The rows of D fall into several groups, and each row is roughly a mix of its group's hidden directions.
D (133 x 12):
array([[ -8, -20, -16, -36,  13,   1, -13,   6,  -2,   6, -15, -13],
       [ 37,  13, -11,  -9,  18,   9, -14,  -3, -12,  -7,  19,  -3],
       [ 30,   0,   1, -26,  11,  -1, -15, -16, -10, -24,   5,   1],
       [ 11,  23,   7,  -2, -32, -25,   0,   1,   7,  13,  19,   2],
       [ 18, -19,   9, -25,   4,   0,  31,  -7,  -1, -16, -16,   3],
       [ 12, -17,  15,   0,  -1,   2, -17, -23,   6,  23, -29,   2],
       [ -2,  -7,   4,  22,   8,  22,   1, -26, -21, -22,  -7,   9],
       [ -2,   9,  27,   0,  -8,  27,   4,   8,  -5,   4,  31,  13],
       [-24,   9, -12,  27,   5,  20,  12, -22,  -1,  12,  13,   5],
       [-18, -11, -11, -22, -17, -19, -30, -15,   2,   5,  -4,   4],
       [ -2,   4,  25,   1,  11,   8, -18, -14,   3,  -5, -35, -16],
       [ 33,   2, -17,   4, -25, -14,   8, -13,  -1,  -7, -11, -16],
       [  2,   1, -14,   2,  11, -13,  19, -19,   6,  -9,   4, -39],
       [ 29,  -3,   1,  -4,  -7,   0,  19,  13,  36,   9,   6,  -2],
       [-20, -10,  16, -12,  24,  13,  27,  -8,   4,   5,  10,  17],
       [ -6,  10, -15, -11, -18, -38,   4, -11,   3,   7,   2, -21],
       [ -7,   7,   8,   6,   7, -10, -32,  21, -29,  -9,   0,  10],
       [ 22,  -8,  20, -21,   3,  10,  -3,   0, -31,   7,   2,  18],
       [-21,  -8, -16,   5,  21,  -9,  39,  -7,  -1,  -2,  -2,  -5],
       [ 13,  -6, -14,  23, -21,   5, -10,  32,   1,  17,  -7,   0],
       [-35,  27, -14,   9,  -2,  -8,   5,  10,   4,   4,  12,  16],
       [  6,  -8,  18,  31,   1,   5,  11, -12, -17,   9,  26, -12],
       [-16,  -6, -18,  12,   4, -24,  12,   3, -24,  22,  -5, -17],
       [-32,   7,  -2,   0, -19,  -9,  -3,  -3,  20,  27,  -2,  13],
       [ 15,  16, -24,  -3, -22,  18,  -8,   0,  15,  10,  24,   5],
       [ -6,   2,  -9,   3, -40,   9,   0,  21,  16,  -8, -18,   2],
       [  4,   8, -29, -14, -28, -25,   2,   1,  -2,  -5,  13,  11],
       [ 10,   5, -26,   8, -23,  -6,  -3,  15, -24, -15,  -6,  20],
       [-10,   0,   0, -17, -11, -13, -23,   0, -11,  31,  20,  14],
       [ -4, -17,   6,  -4,  25,  26, -15, -17,  23,   4,   9, -13],
       [ -3, -16,   1,  13,  18,  -7,  23, -23,   2,   2,   9, -30],
       [-29,  -5, -10,  18, -10, -23,   3,   8,   7,   3, -28,  -5],
       [-19, -15, -10,  21, -16, -15,  17,   3,  15,   6, -26,  -9],
       [  3,  12,   5,  25,  10,  13,  -9,  -4,  -8, -31, -13,  24],
       [ 24,   2,  12,  -5,  -8, -21,  17,  25,  18,   7,  18,  -8],
       [ 12, -10,  -4,  14, -30, -12, -28,   5,   2,  23,  -7,   0],
       [-12,  -2, -13,  -8, -30,  -3,  16,  -6,  17, -30,   9,  -1],
       [ 28,  24, -12,  19,   3,  22,   8, -13,   0, -11,  13,   5],
       [-28,  -8,  -2,  14, -24,   3,  26, -13, -10,  -7, -16,   5],
       [  2,   2,  14,  -4,  25, -13,   5,  -2, -26, -29,  15, -11],
       [  0, -15,  -6,  -9, -11, -16,  -8, -17,  11,  40,   3,  12],
       [  9,  -1, -21,  12,  13,  37, -15,  -8, -15,   2,  13,   5],
       [  8,  16,   4,  19,  10, -10,  23,  21,  18,  24,   1, -12],
       [ 22,  19,   5,  14,  28,   4, -15,   0,  -1,  18,   8, -20],
       [ 33,  18,   1,  -8,  -8,   1,   2, -20,  21,   8,  20,  -7],
       [ 16,   6,  41,  -2,   6,  25,   7,   1,   7,  -3,   7,  -9],
       [ -2,  -7,  -6,   6,  -4,  23,   0,   5,   4, -22, -31,  27],
       [  8, -39,  17,  -2,  -3,  18,  -7,   1,   0,   7, -23,   3],
       [ 11,  21,   5,  17, -20,  -3,  25, -15,  24,   2,  12,   8],
       [  9, -13, -26, -17,  21,   8,   3, -21, -11,  -9,  21,   6],
       [ 14, -12,  12,  10, -26,   6, -14,  21, -24,  11, -14,  -6],
       [  5, -15, -20,  -9,  16, -11,  28, -14,  15, -13, -14, -15],
       [-21, -26,  12,   8,  -5,  11,  21,   8,  10,  15,  10,  23],
       [ 17,   8,   7,  15,  17,  16,  22, -26,   9, -18,  14,   1],
       [ 35,  11,   5,  -8,  18,   4, -17,   4,   5, -24,   5,  13],
       [ 29,  -2,  -8,   5,  -5,   6,  34,  24,   5,  -3,  -1,  10],
       [ 27, -26,   6,   1,  14,  10,  26,  -1,  10, -17,  -1, -10],
       [-21, -17, -10,  -9,  -1, -22, -23,  -7,  15,  21, -17,  -4],
       [  2,   0,   1,  -9, -33,   2,  10, -11,  -2, -24,  20, -24],
       [ 14,  -5, -18,  14, -18,  -4,  24,  31,  -1,  12,  -1,   7],
       [ 24,  -2,  -1, -29,   9,  -6, -23, -19,  20,   4,   4,  -4],
       [-31,   9,   1,   1,  21,   4,   0,  18,  -4,   4,  20,  25],
       [-34,  -2, -10,  18,   5,   6,  -5, -26,  -9,  17, -10,  -9],
       [ 39, -12,  10,   5, -11,  25,   8,  -4,   8,   1,  12,   9],
       [ 27,  20, -22,  18,  -8,   1,  -1,  21,  18,  -8,   3,   7],
       [-32,  19,  -1,  -6,  -9, -31,  10,   8,  11,   7,   8,   6],
       [-19, -20,   2,  30, -11,  -8,  24,  11,   3,   9, -12, -10],
       [-21,  -2,  -3,  18,  12, -14,  23,  -7, -22, -19,  -8, -18],
       [  0,  -5, -15,   1,  28,   6,  -7, -30,  10, -18, -19,  -7],
       [-27, -21,  -6,  -5,  12,  22,  -2,  -5,  11,  11,  18,  20],
       [  1,   8, -11, -30,  22, -12, -13, -14,   9,  14,  13, -22],
       [ 12,  14, -15,  11,  10,  21, -13, -29, -11,  -2,   5, -22],
       [  0,  28,  -3,  -4,  16, -19,  15,   7,  -6, -22,  25,  -8],
       [ 23,  21,  20,  -2,  -5, -22,  16,   9,  17, -13,  -8,  11],
       [-13,  -3,   1,   8,  29,  26,  -7,  -5,   5,  16,  27,   5],
       [-25,   5,   6, -15,  -3,  -6, -31,   3,  12,  24, -15,   8],
       [ -2,   3,  10,  45,  -5,  -9,   6,  13,   2, -15, -11,  11],
       [-21, -26,  -6, -27,  -7,  -3,  -1,   6, -24,   4, -12, -12],
       [ 28,  16,  16, -12,  25,   5, -12,  11,   3,  -7,  11,  17],
       [-10,   0,   3,  29, -14,  13,   3, -18, -16, -19, -15,  20],
       [ 13,  23,  13,  -6,   3, -26,   6,  20,  -1, -28,   8,   9],
       [-26, -12,  12,   3,  -6, -12,   8,  24,   5,   7, -14,  29],
       [-11,  22, -11,   1, -16, -18, -11,  -2,  33, -18,  -5,   3],
       [ 20,   6,   6, -16, -24,   2, -30,   9,  12,   2,   3,  20],
       [ -8,  -7,  24,  11,  23,  10,  14,  20,  -8, -20,  -6,  17],
       [-13,  -2,  13,   5,   7, -11,  29,  10,  10,   6,  23,  27],
       [  3,  11,   8, -18,  20, -29,  11, -12, -25,   9, -10,   6],
       [  1, -24,  22, -17,   7,  -2,  24,  -9,  -6,  -4, -26, -10],
       [-12,  11,  17, -17, -10,   4, -28,   1,  22,   8, -21,  -9],
       [ -7, -12,  -8, -13, -19,   0,  37,  -3,  17,  -8, -18,  -1],
       [-31,  -6,  -7,  -5,   8, -19,   5,  27, -11,   1,  12,  20],
       [  9,  -8,  18,  12, -16,   6,   3,  -9,  21,  17, -27,  20],
       [ -6,   7, -12, -24,   2, -24,  18,  -2,   4,   0,   0,  34],
       [-21, -15,   5,   5,  28,   5,  14, -14,  21,   2, -13, -19],
       [ 14, -13,  15,  -7, -18, -30,  22,  11,  13,   0,  -9,  10],
       [ 17,  -2,  -1,  -5, -24,   0,   4,   7,   3, -28, -16, -30],
       [ -9,  -3,  19, -13, -13,  -9, -11,  -1,  20,  31,  15, -16],
       [ 17,  -5,   0, -20, -11,  -5,  31,  11,  12,  -9,  -5,  25],
       [ -8,  -6,  11,  21, -22,  21,   8,  26,  -5,  14,  -1,  19],
       [ 14, -27,  10,   8,  13, -17,  15, -18, -19,  -2, -19, -10],
       [ 21,  -1, -33,   1,  -6,   4, -23, -18, -14,  14,  -2,  -7],
       [ -8,  -7,  -1, -26,  -4,  -3, -35, -12,  11,  11,   8,  20],
       [-18, -13,   4,  12,  -5, -30,  14,   0, -12,  12,   7, -28],
       [ -2,   2,  15,  27,   8,   8,   8,  15,  27,   7, -17, -22],
       [  6,   2,   5,  -6, -13, -12,  14, -12,   4,  27,  30, -21],
       [ -9, -25, -14,   1,  -8,  -6, -24,  -6, -14,  -4, -32,  -4],
       [-22,   1,   8,  10,   1,  -6,  20,  30,   2, -10,   1,  28],
       [-18,  16,  25,   3,   1, -25,  -1,   3,  -9,   7, -30,   6],
       [  5,  27,  -1, -27,  28,   0,   3,   5,  13, -17,  10,   5],
       [ 20,   2, -20,  -3, -17,   1,  12, -17,  10,  14,  32,  -6],
       [  1, -17, -11, -19, -26, -12, -18,   1,  30,  10,  -3,  -5],
       [ 20,   3,   5,   9, -25,   8,  27,  27,  13,  -5,   3,   4],
       [ -8, -27, -10, -16,  10, -13,   1,  26,   6,   1, -22, -17],
       [ 36, -17,   1, -12,   5,  -8,  17, -11,  14, -17,   1, -14],
       [  4,  22, -15,  -2,  -3,  -2, -24, -14, -10,  -1,  35,  -5],
       [-21,  22,  14,  -2,   2, -29,  16,   9,   6, -20,  -5, -11],
       [ 15,  -4,   2,  -7,  12, -14, -28, -12,  -5,  22,  -6, -27],
       [-27, -18,   7,  11,   3,  12,  22,  -9, -27,   4,   8, -12],
       [  0,   2,   7,  -8, -17, -12, -12,  28,  12,   2, -27,  23],
       [-13,   5,  -3,  -4, -16,  12, -11,  21,  -7, -12, -23,  32],
       [ -4,  19,  -2, -14,  -8,   3, -13, -31, -12,  17,  24,  -3],
       [ -3, -17,   0,  13,   3,  41,  -5,  -3, -13, -21,   9,   0],
       [-19,  11,  17,  13,  25,  22,   6,  15,   0, -10,   8,  21],
       [ 24,  29,   7, -14,   5, -19,   5, -11,  14,  -1,  21,  -6],
       [  0, -23,   7,  11, -39,  -8,   8,  13, -14,   6,  -9,   3],
       [-10,  -4,  -5,   4, -18,  -9,  10,  14,  23,  36,   1, -11],
       [-14,  -4,  -8,  17, -19,  15,  20,   6,  24,  11, -20,  11],
       [-13,  18, -32,   3, -14, -11,  10,  19,  -4,  -6,  21,   9],
       [ -5, -15, -27,  13, -11, -15,  22,   3,  -5,  -3, -10, -27],
       [  2,  -7,   8,  -6, -30,  16, -29,  13,   9,  10,  11,  17],
       [ -3,  12,  -2,  -1, -32, -40,   4,   2,   8,   5,  -3,  -5],
       [ 13,   0,  18,  19,  15,   6,  20,  21,   7,   2, -30,   1],
       [ 21,   2,  -3,  21, -22,   3,  14, -16,  17,  17,  -9,  21]])
Here is one row of each group, with its name. Which group are the others in?
[-14,  14,   1, -16,   8,   2, -14,  12,  14,  20,  25,  24] : G
[ 18, -12,   5,  12, -29,  18,  16,  16,  15,   7,  -7,  17] : Q
[ 29,   3,   1,  -3,  -8, -18,   0,   1, -14,  17,   1, -34] : A

[-21,  -6,  -3,  -1,  21, -10,  -3, -25,  20,  -3,  -9, -26] : A
[ 16,  33,  -1,  -7,  -9, -26, -22,  -5,   9,  -6,   7,   8] : Q
[  4,  20,   9, -32,   8,   3,  -8,  19,  -8,   7,  27,   6] : Q
[-12,  11,  -1,  -1, -11,   1,  25,  23,  14, -11,  30,  10] : G
[-28,  -3,  -9,  13, -10, -23,  -3,   6,  20,  10, -23, -12] : A
[ 13,  11, -11,  22,  11,   5, -30, -19,  21,   7,  -9,   5] : Q
[ 21, -23,  11,  -3,   1,  15,  34,   8,   2,  -5,  -9, -14] : A
[  6,   8,  18,   2,  -7, -11,  -4,  24, -14,  20,  33,  -5] : Q
[ -5,  -4,   6,  20,  15,  25,   9,  -8, -12, -30, -11,  16] : Q
[ 24,  -9, -25,  -2,   8,  12, -12, -13, -14,  18,  23,   7] : G
[ 11,  23, -26,  11,   2,  16,  -7,  19, -13, -16,   9,  16] : G
